(in the rows, 128 means zero)
The rows of Y fall into several groups, and each row is roughly a mix of its group's hidden directions.
Y (104 x 10):
[[115  77 131 103 117  93 121  90 103 106]
 [ 98 126 169  85 160 120 126 171 118 130]
 [127  79 117  86 156 117 157 116 154 151]
 [167 148  94  91 104 132  85 135 138 107]
 [126 175 178 143 127 140 135 120  82 117]
 [124 105 120 106 131 166  84 149  79 135]
 [102 114 181 133  94 128 106 166 148 141]
 [142  79 135  87 156 121 148 132 157 160]
 [131 100 154 167  83 100 129 113 126  91]
 [153 158  84 135 167 137 143  84 118 124]
 [ 86 159 165 124 167  94 138 107 131 129]
 [156  87 109 110 138 158 140 149 125  77]
 [101 150 141  80 182 124 137 150 120 142]
 [106 131 150  60 145 106 119 114 124 156]
 [118 139 106 138  90 104 151 178  98 101]
 [124  98 191 151 121 118  91 137 123 108]
 [165 162 130 187 112 144 138 143 148 122]
 [133 164  65 103 128 152 136 109 111 115]
 [166 181 147 142 143 153 138 131  88 130]
 [ 86 130 107 128 120 106 116  92 153 178]
 [126 159 132  99 116 137  67 135  91 116]
 [178  84 116 134  96  95 134 149 139 121]
 [ 88 114 162  88 166 100 120 145 113 131]
 [145 158  68  88 119 145 108 123 119 117]
 [120 123 102 152 134 108 180 102 175 122]
 [125 150 149 149  82 142  67 121 129 131]
 [105 165 115 117 119 128 138 189 156 151]
 [ 79  72 129 134 146 135 104 138 111 151]
 [138 152  71 117 105 131 181 127 133 126]
 [ 93 167 130  95 145 126 128 145  83 160]
 [117 162 160 112 120 132  76 136  84 121]
 [ 88 122  96 121 100 130 135  68 130 112]
 [ 96  93 167 103 157 107  91 138 116 138]
 [135 174 141 105 115 141  82 132  86 112]
 [146 119 125 187 106 127 124 117 181 125]
 [158 137 183 134  97 156 101 151 137 144]
 [119  81  80 141 135 127 152 117 171 128]
 [101 112 127  60 119  95 133 152 131 127]
 [ 95 152 109 135 100 108 137 181 158 146]
 [164 130 160 139 142 129 119  67  97 125]
 [113 153 126  81 129 121  79 149  98 152]
 [161 157 161 108 164 155 119 107 153 156]
 [126 146 180 174 120 142  92 121 152 138]
 [122 124 172 107  88 172 126  98 147 143]
 [100 114 108  97 137 149  81 143  86 146]
 [142 142 124 185 103 128 129 139 183 134]
 [155 159 112 136 183 160 108 102 125 144]
 [117 161 143 116 124 153  88 128  70 115]
 [176 104 100 138  99 172 110 150 127 129]
 [145 153 151 157 113 162 125 107  95  81]
 [112 153  93 149 134 121 173 118  97  87]
 [164 113 111 133 112 103 141 126 194 115]
 [111  96  76  84 139 103 138 116 111 143]
 [130 176  91 133 163 134 146  86 136 146]
 [146 110  98 131 100 104 171 118 107  82]
 [148  91 138 126 114 113 122 109 196 119]
 [128 140 161  88 162 130 110  87 132 165]
 [ 90 162 159 145 146 138 151 114  80 135]
 [192 129 142 163 130 153 134 110 132  98]
 [156 116  93  84 114 131  78 150 138 131]
 [124  75  94 146 132 119 149 121 178 127]
 [115 112  90 132 112 139 143 189 152 104]
 [106 100 100  95 165 119 175 104 137 132]
 [124  67  96 127 125 143 130 144 158  92]
 [ 90 111  81 110 158 109 152  94 130 123]
 [168 141 168 150  94 139  98 164 126 131]
 [ 98  85 154 163 143 161 130 127  90 127]
 [171 177 149 139 150 159 135 126  95 131]
 [ 92 158 169 123 180 108 120 111 129 136]
 [107  71  77 126 139 129 128 128 157 140]
 [ 86 138  97 115 191 116 137 118 121 134]
 [146  87 135 165 130 124 175 123 170 123]
 [120  84  80 150 127 134 141 107 167 107]
 [125 108 159 179  92 108 105  97 138 114]
 [141 163 128 165 141 112  85 172 107 124]
 [120 164  78  94 148 138 161 129 134 155]
 [109 120 109 131  71 134 135  76 130 104]
 [117  84 110 103  91 123 136  80 153 129]
 [ 70 149 119  96 134 113 124 148 104 163]
 [110 163 118  79 131 119  89 143  98 153]
 [110 121 196 143 153 111  98 125 121 113]
 [ 94 117 125  61 156 131 122 135 106 142]
 [167 147  96 147 169 145 125  84 114 118]
 [ 77 150 132  89 131 100 164 147 137 144]
 [138 118 109 126 129  88 161 128 191 144]
 [112 116 152 136 135 170 103 134  66 123]
 [112 173 172 133 116 180 132 118 116 125]
 [144 164 169 141 156 147 110 174 116 142]
 [ 91 167 154 128 175 109 125  99 137 146]
 [114 156 175 112 167 168 126 140 129 155]
 [131 137 155 107 168 147 107  85 146 167]
 [ 91 133 119  94 112  89 180 142 126 118]
 [121 122  74 108  97 104 177 121 125 122]
 [110 133 142  68 168 140 117 114 105 154]
 [107 143 124 105 153 101 168 140 131 183]
 [ 90 107 139  77 128  89 114 105 137 151]
 [140  89 100 109 129 149 144 164 118  78]
 [117 112 153 129 128  97 108  61 118 147]
 [152  93 115 122 150  89  90 158 147 155]
 [176  77 129 112 123 106 156 152 146 135]
 [133 106  78 146  91  90 125 110 125  99]
 [120 132  85 142 176  85 110 151 116 126]
 [152 122 113 177 112 114 129  73 124 102]
 [116 151 105 143 187 102 108 160 111 132]]
In each list below, one row fits none of the groups, and each other row fits one group, some only roughly. Which row is it?
    j69: [166  72 148 141 126 129 147 149 164 137]
    j236: [ 77 104 155 138 155 103 129 140 114 169]
    j625: [ 90 163 121 121  96  89 137 169 126 147]
    j544: [118 108 125 131  61 132 104  90 145 120]
    j551: [127 135  95 136 182 105 168 150 106 115]
    j659: [154  96  85 136 135  77 152 147 128 118]
    j876: [114 136  66  97 123 148  91 118 112 115]
    j957: [162 109 108 126  88 106 102 168 117  97]
    j508: [108 184 129 147 135 141 159  97  95 113]
    j95: [126 141 162 184 113 129  98  96 152 138]
    j8: [131 155 158 148  68 160 114 113 120 112]
    j193: [108 151 115 130 115  87 183 100 125 103]
    j782: [153 129 153 169 156 136  88  86 122 114]
	j957
    j188: [103 128 147 103 153 124 102  74 125 167]
    j788: [118  96 101 169 135 145 171 100 148 106]
    j192: [142 144  89  92 124 132 182 157 116 112]
    j360: [116 186 139 132 150 146 116 141 120 179]
    j952: [120 117 169 139  69 170 118 124 128 125]
    j209: [ 94 107  83 107 134 115 154  79 134 121]
    j6: [136 144 200 134 141 112 144 144 113 153]
    j987: [108 152 149 140 139  85 180 116 153 145]
    j741: [ 86 118 122  88 134 116 118 142 175 161]
    j400: [132 163 137 103 144 135 138 138  58 127]
    j647: [130 105 157  85 153 152 175 121 146 146]
    j496: [139  92  96  80 137 131 141 167 100 118]
    j550: [158  94 147 150 119 166  77 147 131 135]
    j301: [121  97 110 107 118 125 193  97 132 109]
    j711: [164 132 159 151  78 129  88 148 133 126]
	j952
    j524: [134 141 150 174 146 135  86  81 138 138]
    j446: [116  97 185 115 130 126 100 173 125 119]
    j399: [122 143 122  98 125 119 145 153  58 111]
    j184: [185 133 151 138 161 168 127 101 134 125]
    j391: [112 178 110 160 149 125 125 151  88 101]
    j213: [137 165 131 139 158  84 147  86 154 143]
    j321: [131  60 110 132 133 122 128 143 167 151]
    j687: [152  96 143  89 126 109 132 108  92  84]
    j277: [114 108 111 142  98 107 126 146 196 130]
    j721: [136 129 144 113 123  73 126 147 181 153]
	j213
    j336: [135 156 170 141  81 172 109 125 122 127]
    j331: [145  74 134 110 125 133  83 165 137 146]
    j606: [165 109 117 167  99 130 145 142 137  78]
    j103: [157  70 143 149 118 119 132 136 175 122]
    j239: [116 133  98 114 131 176  97 125  77 111]
    j665: [105 141 151 135 138  77 172 127 153 157]
    j5: [166  98 127 142  75 105  93 137 142 126]
    j801: [143 152  86  91 177 148 147 128 111 131]
    j178: [154 152 157 153 126 130  78 172 122 139]
    j240: [113  93 141  80 122  93 117 107 168 136]
    j97: [171 115  95 145  94 135 109 105 141  87]
    j531: [130  76 107 117 103 111 140 144 118  76]
	j97
    j838: [120 169 115 168 121 110  77 140 105 111]
    j518: [ 94 158  98 152 140 108  72 124 114 129]
    j231: [107  96 106 121 129 107 159 109 161 178]
    j498: [122 134 112 158 129 179 145 111  85  94]
    j864: [134 123  72 141 125  91 164 122 114  95]
    j145: [131 119  63 101 127 144  84 123 129 118]
    j804: [135  72 124 110 123 122  90 167 150 146]
    j379: [154 118 109 178 112 150 136 151 171 104]
    j772: [159 154 150 144 158 159 122  91  86 134]
    j357: [158 132 142 168 117 115 148 104 113  72]
    j642: [162  81 117 152 111 133 135 124 145  77]
	j231
    j289: [160 170 120 167 123 156 148 166 123 110]
    j24: [132 138 155 142 147 113 199 128 132 155]
    j196: [121  98  76 117 162  88 156 124 128 121]
    j216: [142 100 121 137  75 108 160 133 116  85]
    j259: [144  86 127  87 117 109 141 127 103  79]
    j237: [128 159  95  76 141 160 132 129 117 163]
    j674: [100 131 108  84 103 123 166 170 139 144]
    j228: [ 90 156 123 138  84  86 136 155 106 136]
    j843: [140 121 122 109 158 170  84 149 137 169]
    j443: [127  76 126  93 107  97 129 130 136  84]
	j237
    j486: [161  62 137 134 133 100 160 133 134 128]
    j361: [ 78 137 102  99 115  89 158 121 142 149]
    j20: [128 110 147 128  70 118 154 168 133 100]
    j346: [105  97 119 123 109  99 128 145 194 132]
    j87: [178 143 127 145 144 172 143 143 102  97]
    j254: [132 121 179 164 124 105 171 123 160 130]
    j282: [147 188 148  93 115 105 110 148 112 134]
    j539: [169  69 122 125 114 150 105 155 141 122]
    j143: [133 105 181 123 150 139  84 158 110 113]
    j774: [121 165 125 158 166 116 119  70 136 134]
    j281: [138 171 124 143 140 172 140 182 135 133]
	j486
    j93: [162  83 160 172 118 145 140 141 141 107]
    j888: [153 140 136 171 161 136  99  77 122 120]
    j359: [136 154 192 121 124  92 124 151 126 155]
    j450: [129  93 140  86 141 144 182 111 148 142]
    j791: [ 89 186 122 150 148 138 104 122 100 123]
    j899: [136 156  75 148  96 125 152  90 145 136]
    j532: [134 106  75 124  82 157 138 135  99 115]
    j242: [129 130 110 110 133  77 140 139 181 160]
    j670: [139  99 119 156 105 122 126 134 197 114]
    j325: [105 112  92  99  84  98 166 143 121 129]
	j532
    j222: [168  84 117 155 127 149 132 117 154  86]
    j504: [156 121 103  90  86 127 171 122 118 101]
    j430: [152 160 117 163 142 162 132 126  73 116]
    j593: [100 118 133  73 132  96 130 120  80 128]
    j904: [141  88 100 164 125 163 150 107 139  93]
    j49: [101  99  97 149  84 103 135 159 145 104]
    j501: [180  94 104 143 104 149 116 141 108  96]
    j679: [ 89 115 118  96 148 109  94 149 121 174]
    j963: [103 102 103 110 109 135 173  80 130 110]
    j456: [167 101 117 156  99 161  85 137 144 141]
    j369: [ 91 131 192 151 122 101 116 125 146 116]
    j916: [131  88 109 105 114 128 188 100 140 115]
    j284: [122  90 113 175 113 117 113  91 167 122]
    j882: [136 114 153 123 103 115 163 165 109  76]
    j582: [170 130 156 139 161 173 103 151 113 114]
	j504
    j457: [115 172  81 127 122 125 166 102 149 150]
    j995: [179 124 146 148 115 115 100 182 127 132]
    j220: [147 140 131 161 172 134 101  73 121 126]
    j364: [150  73 142 146 131 116 157 145 170 147]
    j77: [158  87 135 104 115 131 189 126 142 124]
    j352: [173 159 131 163 134 162 134 148 167 125]
    j389: [126 102  69 143 121  83 107 121 126 108]
    j949: [101 180 117 141 118 128 135 173 143 163]
    j478: [146 133 160 169 156 136  87  87 125 122]
    j520: [105 153 127 137 168 135  94  95 139 174]
    j824: [170 148 146 150 155 163 127  98  90 121]
    j590: [126 133 128 142  98  94 144 133  64 100]
    j347: [123 160  94 125 158 103 167  85 118 115]
    j402: [140 182 117 130 143 161 130 111  77 131]
    j685: [119 107  73 141 110  82  98 120 128 111]
	j402
    j79: [104 151 137 144 163 124  94  87 146 168]
    j172: [125  98  99 163 137 136 170 100 163 106]
    j382: [129 127 122 132 149  95 181 135 171 161]
    j640: [164 160 148 168 124 126 112 176 108 118]
    j197: [ 65 115 123 128 102  82 123 127 130 146]
    j256: [113 123  75 110 128 167  99 107 100 107]
    j736: [124 118 143 161  90  92 154 105 120  84]
    j799: [151 134 181 162 129 110 174 129 148 131]
    j528: [112  91 149 126  99 119 101 104  97  82]
    j796: [ 91 165 116 112 102  97 134 173 118 149]
    j510: [115 132 103 143  82 103 150 181 137 112]
    j948: [126 152  75 144 108 118 160  88 147 145]
	j528
    j742: [ 99  73 132 119 116  98 115  81 133 126]
    j133: [121 129 144 101 197 130 128 152 135 160]
    j865: [125 107  72 101 122 157  83 127 120 115]
    j39: [100 140 110 136 116 119 141 151  59 109]
    j521: [137 136 109 161 137 152 189  96 132 109]
    j120: [113 165 131 133 169 138 103  97 145 174]
    j488: [110 168 147 135 186 142 105 152 118 145]
    j959: [169  84 103 122 140  92 152 160 138 125]
    j971: [ 71 118 130  92 135 104 111 110 116 166]
    j475: [149  61 145 164 132 147 146 138 136 127]
    j516: [123 135 102 129  85 141 125  64 115 111]
    j604: [105 151  79 121 132  94 158 107 163 139]
    j141: [103 123 103  97  83 110 170 158 138 135]
    j923: [163  78 134 122 111 162  95 157 121 116]
    j109: [126 187 145 134 159 150 117 133 123 173]
	j516
